One turning vector, and how many ticks it has turned:
The counts run from 0 to 447.
[121 151 164 115 114 125 151 113 159 120 132 128 182 149  76 184 135 120
 104 161 136 153 172 138 168 159 162 160 128 128 121 192 176  91 109  92
 151 106 129 135 156 146 132  77  95 117 108 131 183 143 109 140 106 130
 119 126 111 129 108] => 337
[138 131 191 152 156 166 114 129 197 159 139 146 155 152 140 140 156 139
 134 133 124 133 130  92 159 166 151 125 144 104 109 141 108  92 146 169
 192 122 172 149 156 123 147 103 125 102 127 119  94 103 155 133  90 167
  99 136  82 128  95] => 380
[130 132 207 133 134 134 107 117 110 169 134 148 113 140 152 119 141 172
 153 118 130 129 172  84 164 141 157 129 135 142 100 136 140 131 137 157
 188 150 140 173 133 166 129 121  79  92  99 135 113 129  90  81 153 180
 133 125 140 129  91] => 352
[186 146 185 130 125 142 138 144 159 155 149 176  97 166 122 155 171 158
 146 155 134 134 145  80 112 154 146 136  87 143 127 110 147 100  95 135
 188 137 185 124 151 128 156 120 138 138  82 127  75 121 133 121 122 125
 122  86 145 143 134] => 69
[155 142 201 119 127 162 127 120 143 160 163 187 111 140 141 114 146 127
 120 139 135 140  78  97 171 141 122 130 165 122  71  87  98  94  87 123
 183 166 171 163 153 150 117 114 119 135 108 142  91 105 137 133 134 148
  97 155 118 162  97] => 446
[141 147 161 101 105  99  95 104 154 147  97 153  99 117 154 123 153 140
 136 119 125 140 160 140 127 170 158 169 142 132 102  98 157  88 141 137
 116 116 101 151 104 141 151 109  95 119  84 120 143 123  92 112 143 184
  86  73 126 108  65] => 120
[136 164 126 100 132 125 116  82 151 142 118 149 166 130 126 149 136 124
 127  93 137 145 126 129 152 160 134 160 193 142  79 133 148 102 155 120
 150 135  90 164  87 146 131 105  60 111 139  96 179 134 115 128 139 180
 108 137 120 115  75] => 245
[138 153 192 136 151 130 110 104 142 164 132 150 175 137 132 171 153 121
 132 115 139 164  92 119 193 136 166 135 159 139  75  91 112 120 150 121
 184 116 127 169 150 163 107  67 100 105 137 123 140 103 122 125 130 183
 130 161  95 154  85] => 411
[117 136 184 112 134 138 123 131 133 148 133 137 156 133  95 173 141 129
 123 135 154 160 126 142 182 165 178 136 139 114 102 122 117 109 134 128
 144 107 110 154 175 183 121  64 103 103  86 138 145  94 108 152 107 164
 109 154  95 147  64] => 60
[155 144 165 100 121 138 140 143 136 147 138 134 156 151 115 175 129 151
 149 155 148 145 196 107 152 169 150 143 108 149  69 191 172  95 146 167
 167 120  90 135 160 127 166 118 119  99 100  87 116 157 100 113 133 154
 117 127 149 145  89] => 32
[145 144 175 103  84 106 100 114 174 154 126 168 107 136 152 114 161 146
 125 104 118 126 132 125 146 133 173 137 158 148 101  96 167  88 115 141
 135 137 136 150  85 159 163 135  93 134  94 124 129 145 117  90 145 190
  97  90 155 128  93] => 121
[117 127 200 148 132 146 119 126 110 180 147 165 137 158 115 147 132 147
 164 163 148 144 171  88 145 179 130 144 106 131 118 158 144 121 148 162
 185 148 115 157 155 131 131  82  98 111  72 119 107  97  93 107 113 152
 138 131 150 115  83] => 226
[189 142 154 105 154 105 133 154 150 115 140 195  97 176 124 140 159 159
 133 159 120 123 132  74  71 133 174 135 139 132 127 162 155  95 109 105
 179 100 163 125  97 114 150  91 125 162 148 151 126 143 116 135 138 163
 118  67 111 136 130] => 109
[138 173 186  89 150 130 169 123 147  95 134 167  96  89  77 144  94 145
 137 150 114 110 151 105 169 170 138 146 142 136  98 159 113  51 109 101
 132 103 157 112 115  94 142 133 114 124 143  89 158 122 106 155 194 126
 113 106 128 106 135] => 45
[152 149 144 121 173 111 140 133 107 129 150 176 145 155 126 168 116 144
 148 148 137 143 173  83 111 149 131 151 136 153 113 184 142 128 148  96
 213 128 126 133 105 120 131  56  99  92 148 119 158 142 109 140 170 174
 156 125 143 109 120] => 423
[135 132 154 147 129 137 106  88 186 122 132 147 165 173 131 132 158 133
 105 110 119 146  96 132 169 137 175 128 178 116 127 146 139  96  96 130
 168 125 147 162 103 162 123 110  64 125 146 157 144 114 123 125 122 194
 101 123  86 147  80] => 55
[170 140 185 119 157 115 123 129 143 158 144 194  66 137 150  91 140 156
 146 136 120 130 115  74 108 150 116 154 167 116 113 112 102  79 123 132
 157 147 172 134  94 104 122 120 114 129 130 136 122 123 127 115 176 160
 118 108 139 139 114] => 42
[160 147 172 142 132 145 142 123 168 133 131 146 104 146 140 120 136 150
 127 129 103 137 126  86 172 128 177 123 152 124  74 132 123  94 119 155
 189 126 195 140 144 116 145 164 119 133 169 104 102 144 113 113 145 153
  99 140 118 142  98] => 3
[128 120 194 114 145 134 143 128 109 143 134 151 169 149  52 174 144 153
 142 153 163 155 146 111 175 175 158 142  96 136 116 139 111 108 131 125
 160 128 106 128 164 156 141  99  88  96 101 105 118 121 104 132 145 141
 131 141 126 167 110] => 258
[109 144 218 118 134  97 114 113 146 149  97 149 127 138 125 145 140 151
 108 110 117 149 175 140 147 134 162 148 163 144 140 149 129  94 145 110
 161 105 152 149  99 134 148 106  69  90 132 151 185 162  98  98 156 157
 101 116 136 113  87] => 431
[151 161 125  99 140 139 140 133 168 106 164 175 134 172 141 125 143 122
  96 119 130 119 109 104 124 148 115 129 196 120  94 147 144  86 114 109
 165 161 117 147  68  99 140 129  78 126 138 122 170 139 135 137 104 182
 124  96 129 131 108] => 209
[186 160 149  77 144 150 144 173 148 142 167 180 160 158 115 167 150 124
 140 163 168 124  96  96 127 161 131 136 140 141  61 128 114 101 139 142
 185 134 136 139 114 101 131  96 143 103 121 100 127 118 152 150 123 174
 143 161 136 162 133] => 256
[127 154 151 102 125 126 144 178 184 127 146 147 157 156 146 156 118 137
 118 145 126 109 166 105 106 134 164 117 160 131  83 200 150  83 159 152
 150  69 138 128 119  94 155 108 117  84 155 122 140 154 143 137 113 188
 131 134 115 125  95] => 150
[160 141 184  69 111 130 150 162 191 125 137 161  94 143 122 106 141 144
 107 142 144 113 162 122  89 163 158 130 134 109 112 175 170  55 116 154
 119 102 150 112 119 110 168 144 112 141 111 133 130 149 104 131 129 147
  82  69 150 134 110] => 116
[124 156 156  91 112 139 159 109 157 108 145 137 181 157 111 153 105 103
  92 135 159 137 128 135 198 144 145 133 174 122  46 181 150  80 131 140
 138 128 129 160 132 166 131 161 106 117 137 106 143 147 108 114 116 179
 112 139 121 178  83] => 91
[127 131 154 113 113 144 132  94 194 123 150 154 116 156 141  92 140 103
 121 128 143 123 134 118 170 181 127 146 146  95  67 137 147  90 117 158
 151 159 146 160 120 151 130 173 104 133  90 111  99 115 122 110  94 170
  90 108 141 153  61] => 440
[157 147 168 108 148 144 117 125 107 157 136 153 175 127 122 196 139 145
 140 127 131 146 151  89 143 132 180 131 118 177  84 119 120 129 160 135
 179 110 124 150 163 151 140  77 121  89 117  96 117 119 125 135 147 192
 152 153 112 111 123] => 66
[134 160 150 140 127 148 106 109 210 159 123 142 125 140 177 121 168 108
 118 109 122 137 115 110 154 164 127 141 175 117  86 108 156  99 138 151
 181 153 141 166 104 134 151 151  87 136 124 115 148 134 140 106 122 174
  72 115 141 112  83] => 439
[136 163 145 159 168 123 115  82 187 133 128 185 128 167  96 121 148 129
 104  99 114 149  94 102 139 158 118 154 171 160 145 114 132  93  96  95
 208 159 135 143  91 120 161 108  58 141 145 101 144 128 138 135 137 133
 115 102 115 125 100] => 15
[156 136 188 122 150 109 123 128 117 145 137 197 128 162 107 144 160 150
 122 126 136 148 129 111 106 133 149 153 123 146 153 118 132 104  94  90
 173 146 114 144 109 164 142  58  72 131  79 134 152  98 108 125 141 154
 139  86 130 136 111] => 299
[152 169 223 119 137  88 116 119 138 161 120 184  59 133 108 111 132 162
 132 123 129 137 126 109 144 153 133 159 130 130 134  89 130  80 104  88
 184 141 163 141 128 126 131 112  97 116 116 130 131 146 117  90 193 117
  94  98 144 140 105] => 200
[159 143 199 129 118 138 131  96 153 136 134 162 107 135 115 117 152 132
 120 130 129 144 102 123 185 158 173 130 123 116  84 108 106  84  97 127
 145 115 175 133 171 159 143 147 107 166 111 120  93 100 104 124 144 156
  80 109 103 180  97] => 128
[117 169 167  73 108 124 148 146 164 131 148 145 127 134 163 123 132 113
 111 126 127  97 159 125 135 135 104 146 185 116  64 172 155  74 132 154
 132 138 129 147  95 126 138 148 103  82 120 127 176 161 115 108 122 185
 107 144 150 125 100] => 435
[199 175 141 121 137 145 143 132 153 126 135 175  99 146 147 126 120 145
 145 146 117 129 151  72 138 152 136 128 154 129  61 137 139 106 118 134
 182 140 186 139 131  91 142 150 123 151 169  93 119 146 137 131 169 142
 110 113 143 109 144] => 355
[159 147 157  97 126 142 141 164 139 131 142 158 168 167 144 154 149 151
 139 137 143 130 168  85 120 138 156 112 132 143  53 166 151  93 155 181
 179 125 111 152 124 120 168 122 125  93 132  96 104 152 108 115 114 193
 125 136 147 133 104] => 31
